(in the rows, 128 means zero)
Z: 4 groups of rows, each row roughly a mix of its group's hidden directions:
Z (176 x 14):
[[108 158 117 145 112 139  98 161 174 129  77 131 124 149]
 [114  81 158 124 108 120 114 156 148 111 103 151 178 116]
 [116 122 146 190 131 172 125 143 141 147 165 130 144 105]
 [137 124 118 103 113 122  80 142 108 146 177 134 104 172]
 [166 131 145 129 127 149 156 132 176 172 151 147 111 155]
 [133 134 131 129  74 172 164 113 163 154 155 116 126 121]
 [123 109 121 151 170  87 174 151 108 136 123 116  92 115]
 [ 89 111 101 156 173 140 139 101 102 136  88 137 110 139]
 [127 105 128 181  91 136 144 173 128 156 145 102 113 139]
 [128 131 129 139 133 130 147 125 146  66 119 133 112 192]
 [146 139 116  78 105 197 141 149 138 126 127 130 114 127]
 [123 136 121 113 181 109  97  61 126 138 128 130 134 141]
 [ 92 102 105 139 169 114 136 109 127 140 111 138 106 185]
 [144 158  92 105 161 158 146 130 137 162 142 124  81 143]
 [152  81 121 143 113 143 121 114 135 136  72 139 174 126]
 [154 169 154  73 133 146 145 115 112 143 169 135 117 131]
 [120 155 158 164 135 109 107 106 117 142 185 103 115 150]
 [ 94  87 131 148 132 160 110 142 143  91 142 139  78 124]
 [ 94 124 130  92 120  87 150 106 158 119 134 112 126 180]
 [148 111 103 127 137 121 175 127 114 159 120  89 161  86]
 [160 148 109 146 117 152 118 111 144  63 101 154 128 137]
 [106 171 108  96 105 132 137 108 156 144 152 175 131 153]
 [122 100 126 108 131 112 111 133 132 134  97 177  76  92]
 [126  88 112 145 137 116 121 167  97 102  74 121 119 103]
 [124 104 175 154 161  71 113 131 139 137 133 127 145 102]
 [120  98 123 112 112 132 104 187 170 120 133 157  98 119]
 [101 130 153  77 160  94 114 124 144 108 134 102 162 147]
 [ 97 113  96 166 126 181 141 108 133 149 156 136 103 140]
 [138 125  97 148 135 139  90 114 115 119 190  93 107 115]
 [120 138  90 116 127 104 164 113 113 140 112 100 155  71]
 [103  85 125 112 114 130 124 163 139 181 128 107 137  87]
 [158 113 133 133  80 141 127  67 143 126 160 118 111 116]
 [ 86 117 112 129 155 112  98 131  78 107  83 138 137 131]
 [143 126  97 107 150 139 112 121 198 116 124 117 121 166]
 [137  78 156 160 155 121 165 141 126 167 149 109 135 142]
 [107 157 131 121 103 123 130  74 116 162  97 130 121  84]
 [ 76 132 159 100 102 113 158 121 162 119 157 148 144 116]
 [151 102 179 125 134 114 144  97 170 123 132 152 164 143]
 [116 119 140 118  70 119 105 136 124 105 121 119 180  93]
 [121  99 149 144 137 189 129 161 131 112 136 162  93 131]
 [146 125 135 144 130  69 144  92  98 107 100 147 100 144]
 [165 195 128 148 101 124 143 124 137 148 131 109 114 158]
 [131 123 126 188 107 154 144 126 161  92 129 166 108 138]
 [108 165  81 104 128 115 163 152 128 158 156 120 101 111]
 [114 135 168 153 109 110 108 105 139 136  84 167 142  92]
 [119 140 145 168 190 130 133 121 149  94 139 119 118 164]
 [172 122 144 194 143 116 134 138 126 115  97 128  98 138]
 [128 144 182 120 116 105 128  95 102 135 143 158 144  83]
 [127 168  94 153 157 168 130 128 114 101 118 138 108 171]
 [124 105 156 114 132 108 161 108 105 114 184 131 101  93]
 [100 107 161 178 153 121  98 118 108  85 111 121 123 143]
 [173 140 104 139 108 111 113 105  68 101 106 124 137 123]
 [157 161 128  98 115 137  87 105 144 165 167 104 116 123]
 [ 97  75 132 157 118 115 132 151 103 115  97 115 165 105]
 [143 175 120 114 103 157 161 119 180 127 146 150 128 145]
 [117  96 117 131 133 145 158 149  86 173 155  91 132 149]
 [160 143 146 160 153 147  96 142 139 116 154 124 107 183]
 [146  65 127 135 124 149 103 164 108 130  82 128 126 125]
 [ 63 117 152 105  86 141 128 114 143 126 139 153 152 125]
 [149 105 117 125 146 176  97 166 123 107  88  98 130 119]
 [137 160 114 111 128 113 194 144 128 143 166 105 121 103]
 [ 73 167 149 114 100 126 105 147 125 131 103 125  87 122]
 [ 71 118 150 145 105 126 134 119 172 117 150 112 169 123]
 [ 89 126 153 141  88 104 112 125 147  98 135 130  92  85]
 [111  65 133 130 111 137 132 179 128  91 149 124 140 122]
 [108  60 155 145 164  94 131 149 134 129 132 123 142 119]
 [146 136 156  93  95 113 175 143 122 125 174 121 118 101]
 [133 129 150 182 137 117  94  92 107 142 146 136 129 175]
 [157 138 117 121 151 137 129  80 129 131  75 127 153  86]
 [117  98 116 129 122  94 142 162 117 145 173  76 113 128]
 [ 90 152 129 128 165 123 164 127 148  85 121 158  96 147]
 [143 117 137 145 137 123 123 147  94 188 135  85 148  99]
 [152 135 127 135 137  69 165 100 109 154 129 121 166 110]
 [176 142 109 129 134 148 133 183 119 144 155 102  97 141]
 [133 144 109 172  80 152 139 102  87 119 103 120 105 131]
 [137  82 142 131 160  83 105 124  96 147 152 148  98 132]
 [ 94 133 141  77 156  83 126 119 140 137 110  95 140 152]
 [117 134 116  72 103 109 138 145 175 168 119 133 106 125]
 [ 98 104 133 130 145 187  97 151 105 107 139 141  98 145]
 [114 131 173 126 154 137 126 127 146 120 137 203 130 136]
 [ 86  97 114 130  94 142 106 116  75 141 151 144 112 110]
 [127 171 109  99  96 129 128 184 142 128 133  95 133 153]
 [ 99 111 163 105 155 109 100 139 143 154 108  92 150  92]
 [ 73  99 112 121 104 122 153 105  96 144  89 120 130 112]
 [135  92 113 181 176 117 114 140 109 115 158 123 104 129]
 [175 120 135 164 140 135 125 173 144 129 181 123 112 137]
 [151 137 120 145 152 125  87 141  81 102 121 171 125  95]
 [143 151 140 143 102  86 107  92 111 125  82 118 133  91]
 [101 156 143 102 141 151 129 156 163 143  97 141  84 156]
 [135  84 141 101 112 163  91 109 156 160 112 135 160 131]
 [ 96 142 130 117 132 180 142 109 155 175 114 108 138  97]
 [129  72 111 133 113 122 126 176 109 134 123 148  80 128]
 [110 132 108  80 114 127 160 137 109 168 140 118  93 166]
 [134  82 118 181 111 174 114 120  98 144 116 126 114 124]
 [130 157 112 106  67 119 137 153 109 103 148 125 140  88]
 [ 87  73 154 144 111 144 139 111  99 132 104 123 157 112]
 [127 100 123 174  81 117 124 132 128 117 114  94 170 102]
 [184 151 118 133  91 140 115 167 101 124 111 149 135 101]
 [104 107 179 114 101 133 126 139 167 116 102 161 107 102]
 [149 150  96 114  96 126 130 114 142 127 174  71 118 116]
 [123 156 160  86 168 110 111 162 137 148 112 155 143 152]
 [104 123 108  95  89 123 120 150  74 168 117 121 126 110]
 [139 164 136  67 117 103  96 131 128 134 141  87 144 119]
 [163 133 136 160 114 146 112 149 142  90 161  81 142 105]
 [ 75 100 168 136 117 109 128 114  94 141 139 123  91 109]
 [157  96 117 153 138 142  92 136 110 105  76 110 157 118]
 [146 138  92  83 116 106 138 139 130 134 137  77 161 155]
 [117 154 120 145 107 138 129 103  94 110 187 170 128 141]
 [114 103  96 143 105  77 117  91 127 119 109  88 139 110]
 [115 131 176 129 152 155 120 151  80 131 149 172 142 122]
 [118  90 148 143 104 141 124 153  79 152 109 168 126 101]
 [109 100 136 163 140  93 172 148 126 151 155 105 163 122]
 [123 148 130 138 154 119  99 161  93  83 108 164 146  99]
 [101  94 116 166 131 129 100  99 150  92 136 129  84 109]
 [140 124 120 142 118 132 133 157  94 187 180 112 138 120]
 [170 114 152 151 115 160 123 123 167 142 178 119 114 147]
 [108 176 121 151 147 133 123 114 133 136 172 139 102 179]
 [119 105 133 115 136 140  93  93 140 163 144 104 109 184]
 [116 168 151 164 119 106 152  88 113 149 171 123 143 143]
 [ 97 146 116 116  98  72 117 129 112 139 143 111 121  77]
 [110 144 134 168 103 126  99 118 160  93 147 140  88  96]
 [156  81 128 100 118 106 161 118 100 124 158 108 165 113]
 [111 144 118 128 114 138 145 194  80 129 151 104 123 142]
 [155  94 124 133  76 166 136 111 108 107 146 116 107  96]
 [110 132 150 105 160  81 154 102 130 116  91 138 143  90]
 [154  75 101 101 147 114 135 161  99 157 130 108 148 119]
 [122 142  88 135 108 163  91 148 161 120  93 107 116 160]
 [122 119 106 166 148 174 126 110 119 146 136 183 101 136]
 [163 145  93 141 151 121  91  79 131 155 107 130 152 141]
 [ 97 134 161 103 121 154  82  90 155 128 140 149 108 150]
 [114 119 159 144 143 122 118 127 146 179 116  99 153  74]
 [165 120 138 186 150 157 128 164 126 163 131 118 114 116]
 [143 121 111  62 172 127 116 138 103 130 148 157 117 136]
 [116 124 130 138 128 131  93 107 105  67 144 179 132 112]
 [163 158 150 119  97 126 178 162 107 146 152 134 144 111]
 [177  89 129 113  88 111 134 129 115 164 111 144 158 111]
 [134 119 157 167 140 137 123 105  75  89 103 101 113 116]
 [151 178 119 120 136 160  88 122 113 114 110 130 148  81]
 [126 123 125 126 156 179 113 156 156 106 175 141 162 132]
 [185 132 110 131 116 134 142 134 120 148 115 124 194 138]
 [166 147 132 125 129 110 127 122 106 175 169  98  87 119]
 [150  67 108 136 152 158 145 156 124 106 158 127 145 147]
 [148 150 130  66 131 112 170 130 112 163 131 105 140 145]
 [126 148  93  89  96 121 133 167 133 100 109 123 137  82]
 [135 113 141 137 142 108 154 154 136 128  96  94  87 181]
 [140 121  95 157  75 157 133 145 120 105 107 143  86 140]
 [122 114 162 178 144 100 174 116 115 133 155 136 140 158]
 [114 152 137  89 170 126 151 105 130 163 162 160 109 145]
 [150 128 119 159 133 159  92 169 133  89 117 128 147 168]
 [169 160 115 124 122 168  73 136 104 138 126 117 135 102]
 [152 122  90 109  84 122 117 173 111 113 165 140 122 151]
 [158 104  72 129  97 153 140 139 132 114 135  80 123 143]
 [ 74 105 136 130 120 138 150 111  83 169 127  96 120 127]
 [138 139 107 117 110 134 147 140 134 174 169  85 165 105]
 [108 144 181 105  91  96 112 115 137 126 115 148 145  89]
 [112 115 175  94 112 102 141 116 168 134 146  86 142 144]
 [111 134 139 105 156  95 134 143 147 112 124 152  58 125]
 [ 81 145 170 134 115 135  97 120 131 118 118 157  84 102]
 [122 105 150 170 146 169  90 134 118 118 175 135 125 107]
 [120 116 155 153  80 136 130 177 135 124  92 150 154 107]
 [116 107 113 149  93 128 163 177 129 125 101 112 134 174]
 [126 147 117 101  63 129 114 100 124 154 139 152 165 120]
 [176 141  99 144 103 152 112 158 150 138 151 160 136  95]
 [113 136 157  80 126  97 126 163 102 150 103 167 142 117]
 [ 99 108 156 122 176 144 117 130 118 180  93 148 131 134]
 [ 99 122 136 132 170 170 107 155 139 108 148 151  91 155]
 [110 102 113 162 150 168 122 110 106 167 154 140 102  99]
 [107 161 161 146 153 112 100 109 140  91 158  89 114 120]
 [135 103 175 110 122 138 121 129 157 169 153 146 117 176]
 [107 142 153 150 144  96 107  77 142 143  91 158 123 107]
 [130 136  84 152 140 171 116 151  92 145 102 110 126 166]
 [147 165 110 121  92 132 180 132 168 112 111 103 144 124]
 [126 128 141 205 105 143 141 122 113 112 105 108 106 145]
 [ 63 120 152  84 125 111 132 150 112 155 111 131 145 135]
 [116 136 139 171 186 172 126 134 158 115 140 151 131 131]
 [161  95 104 144 135 143 130 101 111  98 189 118 129 116]]
one row of each group, then the others: which group is each in?
[147 149 120 112 121  96 106 122 122  89 151  73 140  92]
<54>
[124 145 117 184 159  83 156 133 109 135 156 104 135 137]
<68>
[147 159 134 134 107  80 133 130 148 137 171 176 109 135]
<47>
[119  81 141  88 149 148 122 124  71 126 148 125 152 136]
<93>

[151  98 152 178 158 113 121 149 102 160 125 101 136 104]
<47>
[114 114 136 158 103 109 105  93 120 118 112 135 196 126]
<68>
[128 162 120  79  94  97 132 119 156 106 161 113 130 155]
<54>
[ 91 105 102  97 123 113 163 120 118 156  96 155 111  94]
<68>
[123 164 153 137 147 128 119 163 187 115 147 165 121 137]
<93>
[114 107 148 138 150 143 103 148 183  82 133 141 157 117]
<47>
[111 133 134 141 136 143 108 142  91 110  97 115 157  63]
<54>
[171 172 111  96 123 103 139 101 132 130  84 135 104 138]
<47>
[129  90 143 173 104  81 130 150 148  90 118 124 126 143]
<47>
[145 107 155 106 124  95  86 151  87 140 164 145 117 110]
<54>
[101  97 173 169 171 124 113 143 109 111 150 132 117 138]
<47>
[170 132  90 162  88 157 111 134  98 108 115 115 125 108]
<54>
[ 81 106 132 101  86 170 109 136 141 122 116 158 149 137]
<68>
[ 94 147 114 157 128 173  97 112  97 148 151  95 125 149]
<68>
